One vector is turned by the same rotation once a tick. Each row is the vector after some number of ticks, and that number follows the row.
The counts run from 0 to 426.
[-11  -8 -27  -9  12  -2   2  -2   2  -8  -3  23 -14   7   0  -5  12  -6
 -18   8   5  -1  12   6  -8  10   5  21   1  -7  24  17   5   7  -3   6
 -14  11]  238
[ -4 -13   3   3 -15 -24  22   5   1   6  -4 -11  -8  -1 -10  -1   8   1
 -18  23   5  -3  12  -6   9  14  -6 -17  11 -14  -8 -10  -1   3  16   9
 -18 -10]  214
[ -6   1   9 -11   0 -13 -12   0  -7  -1 -17  12   6  -5  15  -4   9  -4
   4 -26 -12 -23  12  10  -5   0  16 -18   7   4   1  -5  -4 -10  13 -12
  17  -9]  130
[-14   8   2  14   7 -14   9 -10  -9 -12  -5  -7  -4  -6  -2  32   0   5
  -4  -3   4  -3  -4  -7  15   3  10 -28  12 -22 -16  -5   3  -3   7   3
  -9   1]  25
[ 10   3   9  -8  -4   2  -6  19   2  -8   9   5  10   0  16 -16   6 -14
  14  -3  -8 -12   6   4  -2  12   5   4  -8   9  29  -7 -10 -16   1 -22
  10 -12]  118
[  7  15  11 -13  -5  -1 -18  20  12   3   7  -8   1  11   6   1  -9 -17
  -3 -11   4  -1   5  10  -7 -21   4  28   3  12   6  -7   1  -6   9  -9
  16  -4]  306
[ 17   3  -5   0  -6 -24  12   5  14  -2  12 -20   6   5  -8   2 -11 -11
  -1   4   1  16  -4  -3   6  -9  -7  24  11 -22  -2  -7  -6  -1  13  12
 -10   5]  39
[  5  -4 -17 -16 -15   4 -10 -14   9 -12  10  -9   8  20  21  -6   4  -5
   1   9 -24  -7   2   5   8  11  -3  -1  12 -17  -1  -7  -6   0 -11   7
   7  17]  83
[ -5   0   9  15 -13 -22  15   9 -12 -23  13  -7  11 -19 -16  12 -22   1
  -5  16   2  10   0  -5   3   7  -5 -17   0   4 -14 -18   5   6  10   7
  -1 -10]  328
[ -5   8  26  12  -1  -3   3  -1   4  17 -18 -12  -7  -5   1   1   5  -6
  -5  -6  11  -5   3  -5  11 -22   3   0  -3  -5 -19  -6  -7  13  30  -4
  18  -6]  173
[-10 -17 -16 -10   6 -24   4  -2   7   0   3   9  -9   5  13  12  11  -1
 -12 -11 -12 -13   9 -19  10  15   2 -23  -2 -14   7   6   8   4  -8   7
 -13   1]  388
[-17 -17   5   3   4  -2  -5   0   2 -19 -10  17   0 -10   2  20   1   4
 -16  11   3 -12  19 -15 -12   4  -2  18   4  13  13  14  11   8 -13   1
   2  -2]  352
[ -7  -6  -9  -7  -3  -9  18 -15   6   1  11  17  -3  20  16 -16   4  -9
  -7 -16   3  -2   3 -22   6   9  -6  -7   6 -13   4 -14  -3  11 -23  11
  -1   0]  386
[ -7   0 -17  10  -4  25  11 -17 -11   3  -1   6  -4   5  -9 -21  10  -3
  11  15  11   8 -18   2  -2  19   5 -14 -18  -9  -6 -10 -10  -5 -14   4
  -9  -5]  253
[  7  -7  16   7 -17  -3  -5   3   4  -8  -2 -19   6  -9  -2 -16 -18   0
  17 -21   8 -16  -3   4  -2  -2  15  -6  -1  -8 -19   7  -4  -5  23   8
   1   4]  143
[-12  12   1  11   1   4 -12   0  -5  -7 -21   6  -6 -25 -17  14   6   4
  -9  14   3  -3   5  12 -18  -8   5   9  -2  18  -8   3  -4   8  16 -11
  17 -14]  323
[ -9 -13  -4   7   3   7   9  13 -12   9 -12   5  -5  -7 -16 -22  15 -13
   2  20  15   7  -6   7 -19  15  11  -5 -13  -6  17  -1  -4   0   9  -7
  -7  -9]  251
[-10  -4  -5  -4   4   4  12 -22 -13  21  -3  17  -8  18  10 -22   9  -2
 -12  -2  -1  12   0   2   5   4  -8 -14  -5 -12   2   2   7  15  -9   7
  -6  25]  241
[  8  17  -1  11  -4  13   1  -9  -3   7   3  -8  10 -18 -16   3  13  10
  14  15   6  15 -20  -1 -19  -1  11  13  21  -8 -11  -9 -11  -4  -5  -8
  -2 -11]  34
[ 13  -1  -7  -8  -7  -1  -5   8   1   3 -11 -27  -2   6   3  20   4   5
   5  16 -11  -8  -2  18   3   7 -17  -9   6  14  -6   5  -3 -32 -14   7
 -15 -14]  73
[  8  11 -21  -7  10  24 -14 -10   4   7   4   2  -4   4   5 -11   6  -7
  16  -7  -4   7 -20  10 -11  -2   2  13 -12   5  10   2  -9 -12 -22  -5
   3  -3]  265
[ 12   8 -14 -15  18 -20  -4   3  10   5  -6  -6  -5   8  14  15   4  -9
   1 -29  -9  -5  -1  15  16  -9  -4   6   1 -11  12  12  -7 -15   8   2
  -4  -1]  419
[ 18 -14 -23  -8  -5  -4  -1 -11  20  13  12 -19  -5   0   6 -20  12  -2
   0   5 -17   5  -7  -2  -6  -1 -11  14   2 -20  -6   4  -3   4  -8  17
   1  13]  228
[ 10   1  -7  -2 -14  -1  10  -3   2  -3   0 -17 -10   8   9 -26  -8  -8
  12  -7   4 -10  -5  20   6   6   1  -6   2 -13  -5  12  -8 -14  20  15
 -21  14]  258
[ -9  -3   2   5   1  -4  16  -3 -11   1 -20  21  -3 -13  -1  -7  20   1
   4  -2  15  -6   3   3 -18  20  11 -10  16  -6  19   3 -10   1  -1 -13
 -10 -16]  396
[ -9 -13   0  -4 -17  17 -13   3  -3  10 -16  -9 -11  11  -1 -15  14  -6
   3  13  -3 -21   7   6   0  13  10 -27 -15   5 -14  -1  -4  -8  14  -3
   1  -6]  101
[ 14  16 -20  -8   1  -2   1  -8   0  13  25  -6 -11   1  18  -8  10   3
  11 -18 -16   4 -19   2   2   0   5 -16  13 -18   4   0 -11   0  -7  -1
  -9   7]  416
[-21 -10   6   9  18  -1  -7  13 -13  -6 -16  14  -7 -17 -10   3 -10 -13
  -3 -14  11  -1   5  -1 -17  -6   9  -2 -27  20  10   7  14  -3   1   1
   5 -11]  134
[-14  -7 -23   7   6  -3  18 -15  -7   2  -9  10 -20  -2  -8  -5  -1   2
  -2 -15  17   2 -10   2 -11   4   2  -9   1  -3 -12   7   1  -4 -15  25
 -18 -12]  399
[  1  -7  -5  19  -9  21   6  -6   5  -5   9  -2 -10 -16  -6 -11  14  10
   9  27  10  -3  -9 -22 -12  15  -3 -11  -5   6  -8  -5  -4   3 -20   3
  -6 -14]  368
[ 14  27  -3   0  -4  19 -11   2   6   6  11   7  -4 -14 -12 -11   4   7
  19  -9   7  -3 -13   2 -15  -4  10  11  -1  15 -10  -4 -16  -6   0 -14
   5 -20]  149
[-17   2  -7  18  -4   4  22 -17  -5 -12 -16  -3 -21  -7   7 -10   7  -7
 -10  15  16   7   1   6 -18 -11 -14   6  19  -8  -4  -1  -2  16  -2  13
   4   0]  210
[-14   5 -12 -12  -5 -13  -2  -9  -2  20  11   1 -10  14  10   4  11   0
 -24   7 -12  11  -2  -3  -9  -8   7 -15  28  -9 -10  -9  10  12  -6   4
   0   9]  53
[-20  -9 -11   0  -7  -4  12 -16 -12  -9 -13   6  -9  14  10 -20 -15 -18
 -10  -1   1   5   2  16   2   0 -13 -10  -7  -1  -6  -5   3   4  -7  21
   8   9]  96
[-18  16 -10  -7  -6  -1   0  -7 -19   0  -3  24  -3   5  -6 -15  -2 -10
  -3 -12   9   3  -4  18 -16   5  24 -11  13   6  -2 -11  -7  -1   3  -6
   0 -10]  282
[ 26 -14   5 -16  -3 -17   1   6  18  17   3  -1  14  -3  -3   0  17  11
   7  -3 -15 -11   9 -14   5  14 -12   7  -1   4   8   8  -2  -8  -7  -2
 -18  -9]  377
[  7  20  21  -3  18  -8  10  -6   0  15   9   4  -7   8  21   8  -1   0
  -2 -26   0   2   0 -12  21 -21  -7 -14   7  -8  -1   6   2   3  -1  -7
  -7  16]  12
[  5  16 -27  -1  18  20  -8  -5   0  -6   7   1 -15   1   9  -1   0 -10
  11  -8  -5  11 -16  14  -7  -4  -3  11 -15   7  14  11  -5 -17 -22  -1
   0  -4]  266
[ 10   8  14  -7   5 -18   3   7   8   7   2   1  -1   8  11  11   0  -1
 -16   5 -20  -1  16 -18  27  -9 -29   2 -14  10  -1  -4   1  15   1  -3
  11   6]  346
[  6  -2  -2 -11  14 -18  -6  15   7   7  -2 -10  -4   2  20   5   8 -16
   4 -26  -4  -5   0  10  -1 -12   3   9   9 -18  26   7  -4 -11  16  -4
   1   2]  420
[ -7   7  28 -11 -13 -13  -7   5  -6  16 -12   3   9  13  -2  -1  -7  -4
 -15  -9   3  -9  14   5   3  -8   9  -6  13  11 -14  -8   8   9  23 -12
   7   3]  318
